Each row has a name. Each question is about the rows just above it. Places in a row count from 0.

[114 138  61  69 187  63 130 153 133 115 121  62 150 149 138 178  83 157
 134 182 143  71 125  64  69 101 177] -> fel
[130 116 122 131 124 128 123 128 118 120 116 125 116 125 135 129 117 130
 116 130 124 119 125 124 123 127 131] -> loz
[140  64 100 151 113 132  97 129  71  78  76 124  83 112 195 174  73 144
  64 155 102  83 106 116 134 132 114] -> Sem
[140  64 100 151 113 132  97 129  71  78  76 124  83 112 194 174  73 144
  64 155 102  83 106 116  97 116 181] -> maf
[129 157 164 139 120 149 144 122 155 157 158 153 146 131 102 109 170 115
  64 154 102  83 106 156 157 144 105] -> Sul
[130 116 122 131 124 128 128 128 118 120 133 125 116 125 135 129 117 130
 130 130 124 119 125 124 123 127 131] -> Ran
[140  64 100 151 113 132  97 129  71  78  76 124  83 112 186 142  73 144
  64 155 102  83 106 116  97 116 154] -> kotan
The rest of the row after [144 122 155 157]: | [158 153 146 131 102 109 170 115  64 154 102  83 106 156 157 144 105]
Go on from [153 133 115 121  62] to the end of its row. | [150 149 138 178  83 157 134 182 143  71 125  64  69 101 177]
The rest of the row after [194 174  73 144]: | [ 64 155 102  83 106 116  97 116 181]
Places of [69] in row fel: | 3 24
The rest of the row after [138 178  83]: | [157 134 182 143  71 125  64  69 101 177]

[130 132 120 119 134 122 128 121 122] = pize
[137 122 139 126 136 124 128 112 118] = maf
[131 115 151 145 124 122 127 112 119] = fel
[118 170  54  74 137 124 128 112 118] = Sul
[137 123 139 126 136 125 128 111 120] = babez
[148 100 178 149 137 122 126 121 105] = dizal
[104 165  61  99 118 148 130 175 159] = loz
Go on from [126 136 124 128 112] to the end of its row. | [118]
After [122 127 112], its row goes on with | [119]
Go on from [123 139 126 136 125] to the end of its row. | [128 111 120]
Go on from [126 136 124] to the end of its row. | [128 112 118]
The rest of the row after [137 124]: | [128 112 118]
After [122 139 126 136], its row goes on with | [124 128 112 118]

[136 141 137  96 154  66 119 121] : dizal
[ 64  68 104  93  67 141 176 102] : kotan
[177 177 137  97 154 138 176 138] : Ran
After [141 137], its row goes on with | [ 96 154  66 119 121]
Go on from [137  97 154 138 176] to the end of its row. | [138]
At which places does Ran hold [137]? | 2
After [177 137  97], its row goes on with | [154 138 176 138]
The rest of the row after [141 137  96 154]: | [ 66 119 121]
After [104  93  67 141 176], its row goes on with | [102]
Places of [177] in row Ran: | 0 1

[118 115 134 144 138  84  92 134 120  99  69 117 115 161 124 151 129 129
 123 147  93  68 149 124 153 110 118 135 121 113 139 167  99 114 125 125
 159] : Sem
[160 133 131 118 136 136 122 113 131 125  92 122 141 134 133 115 132 132
 124 132 121 121 122 123 113 128 106 142 125 119 146 132 108 126 110 124
 125] : dizal
[135 132  92 118 137 136  90 117 159 148 126 143 114 132 110 121 146 134
 167 145 131 112  93 145  99 123 125 121 123 120 130 131 109 134 126 128
 137] : maf
[117 118 143 144 138  85  92 141 119  96  70 127 114 155 115 179 136 135
 125 154  91  62 145 128 150 108 113 126 120 110 142 176 158 114 137 118
 161] : loz
[103 138 116 132 139 149 140 110 145 110  69 128 125 108 158 124 145 168
 142 152 133 142 126 121 101 135  86 141 125 121 194 132  99 115  89  81
 122] : fel
[127 126 162 134 148 147  99 147 132 108  65 125 114 155  87 167 127 126
 162 130  81 122 125 147 140 107 127 125 142 129 126 160 174 123 139 127
 120] : pize
[113 130 101 155 151 135 107 125 160 130 137 119 118 116 114 116 124 162
 158 139 138 110  94 130  98 109 116 140 135 124 135 133 108 116 114 113
 139] : babez
Places of [129] in row Sem: | 16 17
At which places does babez hold [130]? | 1 9 23
At which places does fel hold [141]? | 27
Go on from [142 125] to the end of its row. | [119 146 132 108 126 110 124 125]
Every place of [124] in babez: | 16 29
After [144 138  84  92], its row goes on with | [134 120  99  69 117 115 161 124 151 129 129 123 147  93  68 149 124 153
 110 118 135 121 113 139 167  99 114 125 125 159]
Go on from [136 135 125] to the end of its row. | [154  91  62 145 128 150 108 113 126 120 110 142 176 158 114 137 118 161]

[131 130  70 132 169  87 131] : maf
[105 125 155 163 105 127 125] : babez
[105 138 120 125 126 129 140] : fel
[ 85 146 119 128 158 119 123] : loz
[149 119 173 125 125 129 140] : pize
[135 140 104 111 128  77 113] : kotan
[115 133  92  79 107 133 106] : kuz
[143 151 157 152 136 132 152] : Ran
[149 120 120 117 116 140 130] : dizal
Go on from [131 130  70 132 169] to the end of its row. | [ 87 131]
At which places does Ran hold [152]? | 3 6
Places of [143] in row Ran: | 0
Every place of [131] in maf: | 0 6
After [125 155], its row goes on with | [163 105 127 125]
After [149 120], its row goes on with | [120 117 116 140 130]

